In the data rows, 128 means zero.
Here is a table of points, one per row:
[175 164  85 164 150 149 137 160 127 119 102 162  95 111  71  98  95 155
 118 107 128 163 165  55  57 170 105  57 118 175 138 119]
[198 166 145 160 178 187 150 128 126 120 140 126  66  61 163 194 121 137
 116  95 121 148 161 122 138 152 163 119 104 143 130 151]
[137 156  71 160 127 112 138 159 165 162  90 142 120 201 141 119 180 125
 121 105 152 149 128  75 190 152 105 164 132 108 145 177]
[166 144 168 144  95 114 139 171 138 109 138 164 150 109 159  22 156 120
 114  81  94 198 116 185 180 118 129 150  84 189 148 124]
[148 157 122 111 137 136  85 236 136 101 184 185 105 151 226 148 165 175
 104 105 142 108 132  68 144 109  62 128 107 129 116 130]
[125 162 139 122 109 138 118 127 143 186 130 115 117 148 199 141 129 137
 165  42 124 175 130 144  61 133 141 113 168 118 222 102]
[125  89 121 130  93 123  77 133  70 177 121 153  99 154 123 130  88 161
 124 144 181 132 122 193 190 136  82 113 112 109 139 183]
[112  94 112 127  96 132 107  95 111 116 183 120 129 104 111 106 154 110
 144 111 108 130 129 154 168 143 142 131 124 143 120 105]
[128 103 149  98 169  99 104 130 217  98  63 192 113 118 134 162  88 146
 133 103 180 141 113 137  91 143 179  91 121 112 127 162]
[183 133 153 121  95 141 135 139  80 144  94 147 160 172 130 142 154  91
 101  77 154 151 108 102 132 162  67 108 187  80 164 123]
[144 117  94 126 110 110  99 101 115 131 163  85 130 154 118 143 126 107
 127 105 130 131 149 136 122 131 182 134 128 101  65  97]
[152  58 129 141 106 188 153 155 188 191 153 112 166 174 147 121 121 121
 129 203 121 174 181  80  69 140 119 158 128 154 178 163]
[ 35 148 126 157 128 153 128 174 158 155 113  90 104 120 146 128 160 103
 113 112 139 144  61 162  73 200  91 124 121 185 135 135]
[127 130  78  94  86 134 139 157 141  98 156  94 146 110 143 138 120 124
  83 172 128 123 125 166 170 116 155 136 159  93 109  77]
[103  87 143 143 144 129 154 155 118 135 108 135 121 106 128 144 117 137
 157 133  69  94 146  98  83 114 102 199 161 123 129 122]
[144 115  84 125 109 142 102 104 132 123 138  82 110 153 110 123 150 110
 125  82 128 123 147 127 118 101 176 126  80  98  60 105]
[ 89 155 135 114 134 160 100  48  96  85 151 160 149 111 113 105 199 119
 125 124 104  93 176 137 140 120  92 123 152 143 136 118]
[121 187  84 151 106 187 143 172  91 134 115 141 132 164  52 182 158 142
 108 103 180  58  74 142 135 175 158 143 120 138 148 171]
[142 128 154 113 161 121 148 160 101 148 106 106 119  39  99 146 113 133
 140 135 101 113 119  88 144 133 107 156 142 114 131  89]
[128 122 116 120 118 115 111 144 118  98 141  82 131 166 118 115 123 120
  97 119 118 147 156 131 125 128 174 129 129 107  87  85]
[157 119 134 186 192 100 133 142 117  85 165 195 201  87  80 103 123 131
 189  89 224 103 165 119  98 117 119 115  62 125 149 104]
[ 52 138 136 107  92 166 187 183 176 149 147 140  96 151 174  71  70  91
 190  81 175  98 164  98 189 104  90  28 169 141  88 155]
[123 141 115 107 166 167 134 149  55 132 123 118 119 121 159 116  99 153
 173 151 116 153 114 112 105 115 156 147 142 105 156 150]
[121 121 128  91 160 113 142 132 110 118  78 122 105 126  99 145 122 180
 180 167  83 133 147 110 117 140  99 176 112 151 102 122]
[121 102 131 111  92 139 108 147 130 105 125  68 118 141 119 118 144 130
  93 129 133 136 140 112 120  76 175  96 105 104  94  84]
[ 54 169 181 108 146 133  85 143  92 165 128 186 127 169 155 159 145  87
 113 174 109 144  57 114 108 150 115  91  74  98 108 134]
[108 112  53  99 122  98 127  80 123 117 132 134 166 127 166  78 119  91
 119 115 152 128 110 125 127 178 152 140 185 166  66  96]
[169 186 145 131 139 112  98 142 178  87 157 146 191 188 153 109 130 115
 136 124  68  52 100 128 168 107 115 130 138 226 182 156]
[101 113  64 129  85 106 164 116 108 118 137 108 141 117 151 122 134 118
 109 116 118  90 136 136 151 111 160  99 121 131 101 122]
[ 90  52 126 135 154  88 142 140 125  51 117 151 125 123 109 156 176 112
 108 159 155 145 151 177 123 106 140  63 138 120 196 103]
[122 135 175 188 133  64 166 194 140  64 135 128 221 137 144 132  59 161
 101 117 116 149 141 163 145 142 121 114 116 149 117 106]
[127 167 147 139 103 149 161 135 136 175 166 123 106 124 155 119 139 171
 172 149 185 135 126 195  83 117  79 129 136 118 143 104]
[187 123 102 212  79 157 128 118 133  95  60 136 109 159 167 109 148 144
 113 112 127 132  87  94 140 118  62 123 167  81 113 176]
[168 102 126  86 161 175 142 156 157 177 127 114 169 116 122 122 158 156
 161 112 104 133  86 180  59 123  75 117 131 109 103 175]
[153 153 152  73 145 112 145 145  80 174  79 154 106 190 120 102  85 139
 153 156  87 109 114 154  97  92 128 133 122 109 116 113]
[142 130 124 139 103  81 111 129 165 136 172 235  48 138  93 162  99  91
 150 141 100 119 134  97  66 175 152 116 151 106 153 151]
[174  71 137 117 146 130 135 135  87 172 134 122 127  91 105 156 122 139
 157 119  75 154 111 102 148 116 130 135 107 138 134 142]
[139  88 129 129 186 129 155 137  99 139 101 119  91  95 114 137 128 141
 121 113  83 144 140 100 148 133 124 156 135 152 134 152]
[129 110 133 101 143  90 181 155  81 218  85 159 109 154 100  72 121  95
 136 149 103  91 137 145  99 101 112 166 106 121 136 109]
[118 106 168 127  78 160 125 107 107 112  92  75 117 177 109 174 115 126
 172  86 185  85  94  77 151 172  98 139 122 138 213 123]
[ 85 176  92 115 176 171  69 145 180 119 154 127 144 154  80  88  74  66
 156 170  98 164 102 121 112 123 106 118 126  35 185 186]
[ 99 168  67  42  52 124 142  99 150 103 119 150 173  48 153  77 151 191
 102 142  99  65 123  90 137 152 151  73  89 117 212 162]
[ 71 176 112 168 117 176 165 126 122 170 140 117 102 142 119 142 128 163
 116 131 166 160  80 133 117 122 127 155 166 166 190  83]
[174 122 153 112 111 161 182 160 104 110 119 141 108 100 147 151 130  73
 139 168 102  94 133 148  83 145 144 195 136 122 118 166]
[123 154 142 157 107 108  62 106 146 110 139 113 161 122 105  96 119 128
 146  97  90 135 143 158 163 106 160 163 147 161 115 128]
[211 159 130 108 152 141 111 182 147 164 117 121  94  67 111 137 126 119
 174 162 147 106 124 107 138 149 149 147 179 152 125 122]
[ 89 122 166 122  92 130 105  97 125 118 167 116 153 124  84 138 168 151
 114 111  95 111 153 132 137  86 125 104 141 160 102 131]
[130 118 143 146 112 101 103 144 132 118 107  64 152 148 123  94 145 108
  97 120 119 129 164 139 107 143 183 114 133 129 103 104]
[117 137 161  87 104 167  65  54 156 116 152 134  99 111  96  81 181 125
 117 149 125 105 153 116 166 108 107 123 156 167 114 107]
[173 145 156  99 148  56 174 128 157 100 152  70  91 178 120  87 195 137
 140  77 176 130  47  92 131 168  90 162 165  87 143 193]
[192 173 112 116 211 165 195 112 121 159 132 102 137 130 133 166 114 127
 102 159 140 184 116  76 147 107 136  75 146 171 128 146]
[ 92 148  99 110 142 166  67 129 119 189  82 175 138 139 135 139  95 137
  40 112 188 104 125 132 143 133  98 181 126 107 148 147]
[119 120 109 140 146 141 153  76 145 112 162 130 169 161 169 116 117  96
 157 121  93  95 135 160 191 196 115 105 148 111 108  89]
[115 161 145 153 134 197 174  98 107 126  81 140 109 174 159 107 134 131
 171 171 114 134 104 161  91  94 131 183  93 110 152 107]
[104 157  98 124  82 108 136  86 130 124 133 108  99 162 143 151  66 160
 125  91 147 138  66 169  63  87  65 142  95 169 145 127]
[112 131 108 149 123 154 127 141 101 162 136 142 117 143 136 135 115 246
 185 140  83 165 107 160 101 145 132 120 195 123 158 141]
[107 100 153 146 139  93 157 101 189 106 101 188 109  92 130 141 139 147
  87 177 192 135 109 152 125  81 201  75 154 105 174 159]
[137 135 122 159 129 103 151  42 164 161 155 139 161 144 181 135 131 153
 124 121 106  61 185 122 177 191  94 111 116  84 104  91]
[139  95 120 146 167  96 131 124 203  99  92 188 133 107  85 180 129 113
 137 124 168 150 117 202 164  75 148 109 100 103 174  98]
[140 104 171 137 215 144 133 130 123 157  77  84 130  71 135 141  91 115
  99 109  98 102 124 103 140 105 139 150 149 110 133 156]
[114  89 162  99 159 152 155 130 143  91 101 135 104  79  89 164  96 154
 144 134 115 163 105  85 140 176 108 173 101 130  89 105]
[100 217 210 169  96  64 160 143 128 114 188 127 178 136 114  79 124 166
 110 102 140 195 179 117 150 142 150 188 129 108 127 185]
[ 98 167 122 168 121 136 113 147  81 172 117 146 119 101 126  97 132 123
 162 176 143 106  70 130 101  94 124  96 118 112  91 196]
These points spread out most along one direction. Take the direction at right angles to it along which they spread out most. Go by this last direction. For each point below, how far along it does it lie, from 0 to 99? The average is 50, and the first point in the table lies past the average. One standard deviation of the points above along it is 16.
[133 128 143 100 128 138  78 106  67 138 101 106 106 161 147 125  87 140
 102 168 208 108 174 205 145 171  66 119 104 149 154 194] 34
[140 113 166 135 158 161 112 118 121  82 208 208 146 116 171  82  81 126
 109 101 196 124  64  34 118 110 121 151 116 153 143 136] 42
[160 155 130 184  74 122 115 129 119 112  59 128 115 149 140 142 112 126
 164 120 156 145 111  74 164 165  62 115 178 102 139 107] 32
[110 101 125 133 109 125 110 139 115  98 147  67  99 137 124 121 155 132
  87 134 127 111 155 120 116  85 162 112 145 107 103  95] 61
[126  92 140 148 130 108 186 114 146 152 140 155  79 106  73 153 103  81
 120 146  81 138 131  95 127 155  86 165  83 131 132 136] 69
[124 114 124 165 149 115 113 135 111 195 167 133 101 162 123  97  99 157
 126 172 138  58  67 180 104 102 127 137 126 123 145 154] 39
[162 132 102 104  96 155 169 129 143 140 136 137 175 112 118 215 101  72
 155 114 123 173 145 120  90  82  93 165 188 156 117 196] 55
[121 156 159 137  62 133  96 137 166 186 112 107 170 123 159 145 122 151
 149 156 172 125  76 123  84 138  99 137  86 121 148  97] 30
[152 183 106 137 138  61  97 137 138 120 166 130  68  89 135 143  78  38
 102 156 113 149 107 112 106 139  75  82  94  99 172 167] 47
[112 127 115 134 158  83 114  99  95 148  99 117 132  89 185 165 155 104
 222 191 130 168 139  71 123 103 141 161 109 157 126 180] 66
